Rotation paths and how fast each direction turns (degrees each step):
Each turn is a multiple of 5 degrees from 10 to 175, or 0.
Each row of a path follows its step; steps can be skipped.

step 2: [ -6.2   4.8 -15.3   0.7   7.3 -17.0  26.1   3.9   8.2  26.4 -13.8 -19.6
  17.6   5.9  14.4  10.0 -20.9 -20.0 -15.4  24.1  37.4  -1.8  17.0   3.4
 -11.6  -2.7 -24.0 -15.9  -3.7  10.4  -2.6  13.0 -13.0  23.4  26.1]
step 4: [-16.2   1.5   6.7 -32.0   4.3 -16.1  12.5  20.5   6.6  -9.7  16.8  14.1
   8.4  -2.7 -19.0  19.8 -28.4 -14.2  26.9  16.5 -13.7  13.3  -6.6 -10.9
  15.5  -2.1 -17.4  33.5  33.8  14.8 -10.4   0.8  -2.2   9.3  -2.5]
step 5: [  0.1 -29.8 -14.3 -15.0  -6.2   3.2   6.4  27.8  13.3  -5.5   4.8  25.5
  42.2  -9.0  -0.4   7.3 -11.6 -37.8 -17.0   7.9   9.8  -4.6  19.5  12.3
  -9.8 -11.9   9.5  -7.4  -7.7  10.1 -14.1 -31.7   2.3  10.2  -4.3]
step 6: [ 19.2 -20.8  25.8  35.9  18.1 -12.3   8.4  33.9  -3.7   0.9  -8.2 -13.2
  21.5   2.5  -7.8 -13.7  14.8   6.6  10.2  21.9  -5.8   0.3   2.2  20.7
  -0.3  10.4 -18.4 -12.5  12.2   1.1 -17.2 -22.8 -13.5  26.7  12.3]
step 8: [-13.8 -19.1  11.2 -13.6  -6.5  10.8  -7.9   9.2   9.9 -35.2  -8.3   4.0
  39.5  -7.5 -31.5  13.8   6.5  13.9 -23.2  26.1  -4.9  10.9  23.8   1.2
   3.8   9.8  -7.3  15.6  -9.0  -1.5   7.2  22.4   3.1  -7.3 -26.8]
step 11: [ -6.9  26.8  -7.3  20.6  39.3 -20.4   0.6   0.4  34.4  -5.0   2.9  -1.3
   9.9 -12.8  -2.2  13.1  -8.4  14.2  -6.9  27.3 -16.6  -1.0  14.0   4.9
  12.7  15.1 -36.0   9.6  -3.2  19.7 -10.7  21.5   3.7  12.1  -4.9]
step 12: [  3.1   9.5   1.1 -21.0 -11.0  -4.0 -22.8  31.3  16.9 -11.9  -3.5  21.1
   3.5  17.3   3.1  45.5 -33.1 -17.6   5.8   9.6 -10.7  22.3  14.6 -23.7
  12.3  12.2 -11.1  -0.2 -14.5   0.8   1.9  -4.4   1.7   9.5  17.2]
step 13: [-16.8 -48.7  -9.3 -14.4   5.1 -11.8  -4.0  12.2  10.4  -6.6  -7.6  -7.5
  14.3  28.0 -19.8   4.0 -14.9  -9.7  -5.3  -3.9  31.3 -10.2  23.8  10.1
  -5.6   5.5 -16.9  13.2  17.9  14.9  -8.1  -9.5  -3.7  29.7  14.5]
step 14: [ 17.5  12.9 -17.6  15.5  14.9   1.4   8.4  18.8  10.2  20.9  11.4 -16.2
  27.2  -6.8  -6.2 -12.9 -17.9 -20.4  -3.0  34.8  14.2   1.5   0.5  23.9
  16.9  13.3   9.3   4.3   9.2   5.8 -11.6 -10.1 -38.4   9.7  24.3]
Directions:
[ -2.3  -0.7  -7.9   3.0  -0.6   1.5   8.0  -1.0  -1.8   0.3  -6.0   4.6
  -7.3 -11.0   2.3  -4.2 -11.5  -5.5  -1.8   1.0   0.1  -1.1  -9.1   1.8
   9.1  -0.6  -2.1  -1.3  -0.7  -2.7  -3.8   8.3   2.4  11.1   2.0]  155
[  4.3   1.6   4.8  -8.6  -0.8  -6.2   2.1   5.0   3.0   1.1   0.7  -9.1
   2.5  -0.6  -4.8  -7.1  -3.8 -12.8   5.1  -0.8  -2.2  -3.6  -6.9   5.4
  -2.4  -3.0   1.7   2.8  -0.5  -5.1   2.7  -9.8  -2.8   6.1 -10.5]  35
[-0.3  1.0  8.6  6.6 -4.3  5.3  3.4 15.0 -3.6  4.0 -1.4  4.6 -0.8 -1.9
 -2.6 -2.9 -2.2 -0.5 -4.6  1.8 -0.9 -2.6  0.8  2.2 -6.1 -5.9 11.2  2.4
 12.8  5.6 -4.2  3.1  4.2 -2.7 -1.7]  35
[  5.3   4.5   7.2   5.3   3.3   4.3  -3.2  -2.6   1.4   2.3  -8.8   3.0
   3.9   9.4  -0.7   0.6  -3.3  -1.2   4.7   4.5   2.9  -5.3  -0.9 -11.0
   2.9  -5.8  -3.9  -6.0  -0.8   3.6  11.3   6.0   4.2   6.4  -7.4]  80
[ -2.1  -6.0   1.8  -2.5  -3.6  -6.7  -5.7  -5.7 -13.5  -4.7   1.6   8.5
   4.3   0.7 -13.0   5.0 -10.5  -5.3  -2.6  -7.1  -4.2  -2.2   4.1   0.7
   4.2  -1.2   3.0   0.4  -1.2   3.4   4.1  -1.2   2.1  -1.9   0.9]  90
[ -8.2  -1.4   0.5   2.6  -6.4   2.2   0.0   3.2  -8.7   3.1   4.5 -11.1
   1.0   5.3   1.5   4.5   6.4  -1.9  -0.8  -2.6   2.6  -3.2   3.1   1.6
   1.3   2.7   1.4 -10.5  -0.4  -2.6  -0.9  -3.3   9.5  14.8   5.0]  100
